In the data rows, 128 means zero.
Here are some points, one per row:
[ 68  54 101 139  67 147 150  92 109 129 112 142 116 108 127 136 171 101
 164 195 112 146 174 128 129 124 100 101 118 117 162 223 119 191  86 164
 110 151 153 120  86 124 140 131 159]
[149 106  96 113 119 155 108 164 163 116 167 116 135 143  90 111  67 208
  82 124  78 142 152  85 152  67 108  72 112  75 133 173 136 101 148 125
  53 191  75 104 140 186 143 170 125]
[136 116 104 117 138 156 109 138 148 100 126 130 139  89 183 107  89 103
 166 147 186 156 123 167 110 174 124 113  82  75 120  81 117 144 153 187
 118 111 182  84 129 159  72 165 117]
[ 59  92 174 134 154 174  54 151  79  64 139 136 150 113 142 140 137 101
 159 112 158 122  90  63 130 137  92 167 133 164 114 110 111 119 175 149
 115 116 143 158 145 152 132 113 148]
[128 146 152 125 177  40 102 122 133 105 137 160 138  72 169 173  93 206
 128 118 111  62 109 133 138 102 141 160  94 138 141 161  62 166  90  96
 144 152 160 102 146 144 142 200 149]
[110 107  97 113  83 147 106  49 135 171 112 153 121 212 110  99  78 132
 158 114 101  85  89 156 171 137 140 146 127 111 163 112 106 132 199 118
 150  91  92  81 112 115  65 124 171]
[184 148  75 143 139 133 151 109 163 155 152 132 154  97 111 123 136  53
 124 133 219 131 107  94  80  70 124 131 130 154 111 170 110 166 157  86
  78 124  69  84 118 164 141 109 145]
[126 169 177  93 109 182 145 159 165 157 165  87 113 112 101 135 122 106
 145 169 112 167 143 137 122 102 154 202  97 140 140 137 159 117  95 118
 113 114 132 171 150  77 120 207 152]
[150 100 164 201 150 126 180 126 163 117 137  84 110  86 100  89 160 171
 103 154  82 101 190 132 101 144  99 141 100 150 120  89 230 146 154  84
 125 112 140 139 138 126 107  93 156]
[158  94 136 195 127 149 111 113 124 107 160 149 132 131 129 127  61 104
 133  86 151 176 167 135 135 117 103 108 193 118 136  91  80 181  92 118
 156 120 137 118  91  49 135 115 101]
[ 85  86 189  98 147 143 106 108 166 115 122 175 137 161 146  93 193 101
  77  77 116  89 127  94 119 123 145 151  91  98 148 153 118 122 115  97
 111 120 145 121 164 122 108  83  72]
[127 118  75  98 144 141 106  60  77 125 179 123 120 105 113 134 162 158
 105 110 113 136  96  88  94 186 205  97  87 168 124  80 100 122 111 126
 151 121 129 128 180 125 190 155 135]
[121 101 110 134 148 208 157 114  86  90 128 129  93 114 139 123 131 138
  94 152 207  75  88 176 183 119 143 147 154 149 122 127 122  90  67 124
 131 130 136 137 118 157 107 152  64]
[150 149  84 168 158 105 110 149 137  78 179 170 118 126 118  78 148 101
 198 131  84 151  85 154 146 166 113 105 163 103 148 152 104  79 130 156
 151 133 100 137 106  74  84 174 129]
[ 85 146 109  99 116 161 122 139  83 140  75 162 134  81 118  88 118  96
 118  76 102 115 221 150 118  99 135 102  81 111  72 130 108  85 161 106
 176 105 104 120  87  99  95 168 128]
[146 147 160  95 143 147 211 122 169 135  82 144 123 169  99  97  89 172
 150  98 185 108  96  99  94 120 138  88 115 149 171 148 171 116 144 127
 122 143 188 164 100 130 144 161 137]
[145 107 116  83 174 102 105 148 142 155 159 132 132 103 125 152 111 167
  82 115 219 140 146 144 188 176  97 115  79 110  87 139 142 165 152 158
 172  96 108 118 100  69 110  91 145]
[192 116 153  91 100  34  62  92 110  96 131 143 156 177 126 127 143  89
 149 121 120 149 111 143 159 124 128 159  77 145 129 117 219 126  96 132
 121 111 139 142  98 160 138 176  88]
[141 206 127  96 175 125  94  98  83 159 184 151 147 140 156 128 130 136
 106 133 118 148 246 125 159 146 129 123 188 178 171 157 159 133 128 146
 119 132 152 137 154 164  93  93  97]
[123 134 193 159 132  66 166 107 105 159 181 104 152 147 108 144 141 121
  96 105 120 142 112  92 142 112 127 129 152 117  69  82  83  84 126 184
 175 125 153  81  74 136  84 144 143]
[105 112 119 123 189 157 166 146 123 107 165 122 146 230 158 207 101  97
 239 134  95  70 167 144 133 123 154 120  87 102  84 132 152 100 116 113
 141 112 144 107 155 137 153  96  96]
[138 128  94 184 156 125 105 202 101 145  95  92  53 119 110 110 105  89
 109 134 116 134  89  85 156 103 182 118 135 116 180 124 174 158 165 103
 120 147 190 124 137 120 142  96 139]
[165 166 105 104  57 131 170 168 119 156 187 128 120  83 124 152 137 132
 112 137  94  87  77 115  91 101  51 145 103 123 184 107 132 134 135 112
 158  95 134 179 128 148 146  93 119]
[147 183 119 112  80  54 147 137 149  99 114  82  87 191 112  96 128  85
 102 184 168  80 179 147  99 125 142 105 132 116 142  88  49 118 153 113
 117 151 147 181 136 141 148  99 161]
[110  77  75 104 143 116 186 146 126 116 102  76 143 103 166 162 143 116
 113  80 111 117 173 121 150 183 150 197 162 120 176 107  86  82  91 128
  85 105  86 150 105 137 142 126 107]
[169 128 226 116 136 157 135 110 105 106  83 124 123 110 162 165 161 161
 152 144 100 146 107 139 150 165 151 142 144 105 123 145  85 136 255 110
  98 154 123 161 116 122 142 155  70]
[ 93 148 149 171  96  94  95 151 124 178 170 108 123 136 104  82 149 232
 218 121 220 171 143 156 111 106 104 122 141 134 138 145 134 104 134  97
  92 110  98 104 136 152 174 121 127]
[112 185 110 255  78 102 150  94 123 127  82 146 169 113 152 137 110 129
 101  91 136 143 123 129 153 150 154 152  61 122 118 151 142 102 122 146
 133 113 116 172 171 136 136 105  99]
[ 70  70 113 107 138  92 137 144 155 105  90  89 130 111 119 167 149 105
  94 168 104 189  99 179 116  68 107  93 123 204 159 149 112 107 194 179
 183 145 126  97 133 109 144  96  88]
[117 115 155 130 111 139 135 132 126  84  78 108  98 147 167 176 177 182
 115 182 166 149 157  64  72 113 132 104 159  98 190 159 165  83  86 159
 181 135  54  86 122 100  95 108 147]
[169 132 129 103  82 154 142 196 140 132 114 142  78 174 130  95 130 170
 122 116  80 189 111 125  80 135 126 171  99 220  74 136  80 143  84 155
 111 118 148 129 103 163 114  74 152]
[165 128 140  94 136 135 138 125 162 147  44 107 111  77  63 133 145 121
 222 130 126 131 127  70 167 105 112 112 133 133 115  90  90 159  76 105
 132 126 128 163 200 133 108  96 138]
[109 144  93  91  69  71 139 110 140 104 133 189 135  91 112 132  92 132
 107 134 119 124 117 149 131 161 167 158 255 116  68 136 176 111 151 116
 120  92 176 118 170 125 145 113 105]
[ 95 180 110 103 170 134 109 100 118 121 128 124 170 109 137 105 108 157
 107 161  90 152  79 163 133 101 155  92 117  46 106  91 127 162  79 133
  92  86 111 130  57  85 123  61 125]
[123 131 227 113 136 113 146 138 144 172 140 146  97 107 124  77  72  57
 114 141 117 129  87 144 118 160  97  61 151 121 142 158 159 112  89 112
 106 113  40  96 146 166 195 133 156]
[167 124 146 159 121 183  49 125 139 153 108 139 171  98 122 174 136 119
 108 103 106  48 153 191 110 118 184 133 175 154 132 103 149 112 107 161
 132 144 120 147 110 149 162 107 176]
[ 98 134 106 143 151 142 141 156 114 124 102 108 143 219 141 141 175 121
  92  94 123 106 119 120 114 138 124 136 173 142 106 108 159 255 118 140
 148 115  95 138 143 134 120 232 103]
[110 145 104 104 107 123 139 118 100 153 136 141 148 122 143 136 133 110
 148 110 120 146  94 146 127 158 109 152 121 121  75  91 161 122 133 129
 144 255 111 117 121  86 103  97 145]
[146 119  79 146 133 130 109 133 141 191  94 100 126 165 135 140 164 111
  83 156 107 141 119 110 113 135  43 121 136 130  98 139 104  72 115  79
 106  99 206 149 170 116 148 160 179]
Along one direction, these points spread out more than along any other. Take the direction at right angles to it along which they spread out most. Go by this last direction. How many in every 100 of the points above lie lower along it than each point below? Round to a whole number. More than half of the points above lie lower than the first one.
[138 128  94 184 156 125 105 202 101 145  95  92  53 119 110 110 105  89
 109 134 116 134  89  85 156 103 182 118 135 116 180 124 174 158 165 103
 120 147 190 124 137 120 142  96 139] 44
[109 144  93  91  69  71 139 110 140 104 133 189 135  91 112 132  92 132
 107 134 119 124 117 149 131 161 167 158 255 116  68 136 176 111 151 116
 120  92 176 118 170 125 145 113 105] 56
[146 147 160  95 143 147 211 122 169 135  82 144 123 169  99  97  89 172
 150  98 185 108  96  99  94 120 138  88 115 149 171 148 171 116 144 127
 122 143 188 164 100 130 144 161 137] 54
[ 85  86 189  98 147 143 106 108 166 115 122 175 137 161 146  93 193 101
  77  77 116  89 127  94 119 123 145 151  91  98 148 153 118 122 115  97
 111 120 145 121 164 122 108  83  72] 5
[169 132 129 103  82 154 142 196 140 132 114 142  78 174 130  95 130 170
 122 116  80 189 111 125  80 135 126 171  99 220  74 136  80 143  84 155
 111 118 148 129 103 163 114  74 152] 38
[117 115 155 130 111 139 135 132 126  84  78 108  98 147 167 176 177 182
 115 182 166 149 157  64  72 113 132 104 159  98 190 159 165  83  86 159
 181 135  54  86 122 100  95 108 147] 62
[158  94 136 195 127 149 111 113 124 107 160 149 132 131 129 127  61 104
 133  86 151 176 167 135 135 117 103 108 193 118 136  91  80 181  92 118
 156 120 137 118  91  49 135 115 101] 82
[110 145 104 104 107 123 139 118 100 153 136 141 148 122 143 136 133 110
 148 110 120 146  94 146 127 158 109 152 121 121  75  91 161 122 133 129
 144 255 111 117 121  86 103  97 145] 64
[169 128 226 116 136 157 135 110 105 106  83 124 123 110 162 165 161 161
 152 144 100 146 107 139 150 165 151 142 144 105 123 145  85 136 255 110
  98 154 123 161 116 122 142 155  70] 15
